In the data rows, the value 128 means zero.
Some points:
(174, 151, 105, 133, 83, 106, 115, 111, 149, 131, 111, 139)
(71, 76, 196, 121, 104, 78, 100, 174, 140, 114, 123, 180)
(149, 133, 149, 119, 169, 124, 137, 152, 128, 132, 111, 86)
(58, 112, 154, 135, 87, 89, 89, 155, 121, 117, 132, 178)
(139, 142, 106, 144, 106, 114, 109, 126, 126, 126, 122, 114)
(58, 114, 159, 127, 144, 133, 131, 146, 107, 113, 143, 139)
(80, 78, 189, 119, 161, 111, 144, 150, 132, 124, 120, 158)
(164, 171, 77, 134, 135, 147, 143, 97, 127, 135, 132, 81)
(108, 107, 161, 108, 125, 165, 162, 118, 143, 129, 148, 213)
(139, 141, 112, 111, 159, 190, 159, 113, 113, 134, 158, 135)
(149, 118, 145, 120, 118, 133, 146, 117, 138, 132, 134, 155)
(106, 89, 178, 111, 155, 134, 138, 134, 125, 124, 134, 176)
(145, 117, 168, 147, 76, 41, 61, 176, 151, 130, 87, 124)
(70, 77, 189, 115, 106, 117, 115, 159, 129, 114, 130, 223)
(232, 207, 31, 136, 97, 125, 105, 103, 145, 141, 105, 19)
(162, 187, 36, 127, 146, 194, 159, 69, 109, 145, 154, 101)
(132, 107, 154, 124, 93, 66, 85, 170, 134, 129, 99, 136)
(62, 144, 106, 155, 147, 127, 137, 131, 82, 119, 149, 87)
(80, 92, 191, 115, 124, 110, 119, 158, 125, 117, 126, 157)
(73, 136, 120, 141, 168, 155, 134, 127, 96, 111, 157, 100)
(211, 127, 123, 120, 105, 63, 91, 142, 176, 138, 79, 120)
(105, 141, 118, 126, 177, 176, 145, 125, 97, 122, 142, 85)
(176, 131, 119, 124, 90, 98, 110, 128, 154, 133, 110, 136)
(118, 128, 119, 133, 169, 178, 161, 111, 114, 126, 176, 137)
(183, 143, 92, 124, 73, 115, 118, 110, 161, 142, 117, 153)
(214, 176, 60, 141, 94, 106, 104, 112, 137, 145, 113, 74)
These points spread out most along one direction. How far along it is each point below, from 0 to 99? 50 is the average, and the first point above lies past it.
(39, 19, 255, 100, 113, 46, 111, 203, 147, 110, 104, 252) -> 2
(189, 122, 114, 121, 144, 149, 152, 111, 140, 132, 124, 113) -> 61
(106, 143, 112, 138, 163, 174, 146, 110, 94, 128, 146, 106) -> 55
(138, 178, 50, 140, 129, 183, 141, 75, 130, 134, 142, 95) -> 71
(52, 63, 224, 110, 168, 109, 148, 174, 132, 117, 128, 208) -> 17
(151, 129, 135, 128, 96, 109, 105, 127, 140, 132, 119, 123) -> 53
(139, 198, 45, 165, 48, 108, 84, 109, 129, 127, 128, 105) -> 69
(178, 125, 139, 133, 125, 94, 115, 133, 150, 142, 110, 117) -> 55
(72, 2, 255, 92, 121, 4, 91, 224, 161, 118, 72, 213) -> 6
(102, 137, 123, 128, 152, 164, 150, 115, 112, 133, 145, 102) -> 53
(85, 111, 131, 138, 150, 163, 149, 108, 115, 112, 156, 140) -> 45
(115, 74, 189, 95, 160, 170, 182, 125, 150, 133, 135, 220) -> 31
(77, 85, 189, 121, 149, 96, 121, 162, 119, 127, 116, 122) -> 33
(162, 196, 39, 148, 157, 208, 170, 76, 100, 125, 153, 56) -> 79
(134, 171, 71, 147, 115, 139, 124, 100, 107, 127, 135, 88) -> 66
(166, 111, 155, 118, 146, 103, 115, 144, 138, 140, 110, 88) -> 53
(128, 201, 29, 152, 116, 191, 148, 67, 102, 117, 156, 66) -> 76
(93, 131, 124, 143, 135, 130, 117, 137, 103, 113, 137, 121) -> 47
(232, 157, 79, 115, 123, 155, 146, 90, 150, 152, 121, 101) -> 74
(169, 192, 35, 143, 166, 202, 158, 82, 108, 144, 138, 41) -> 81
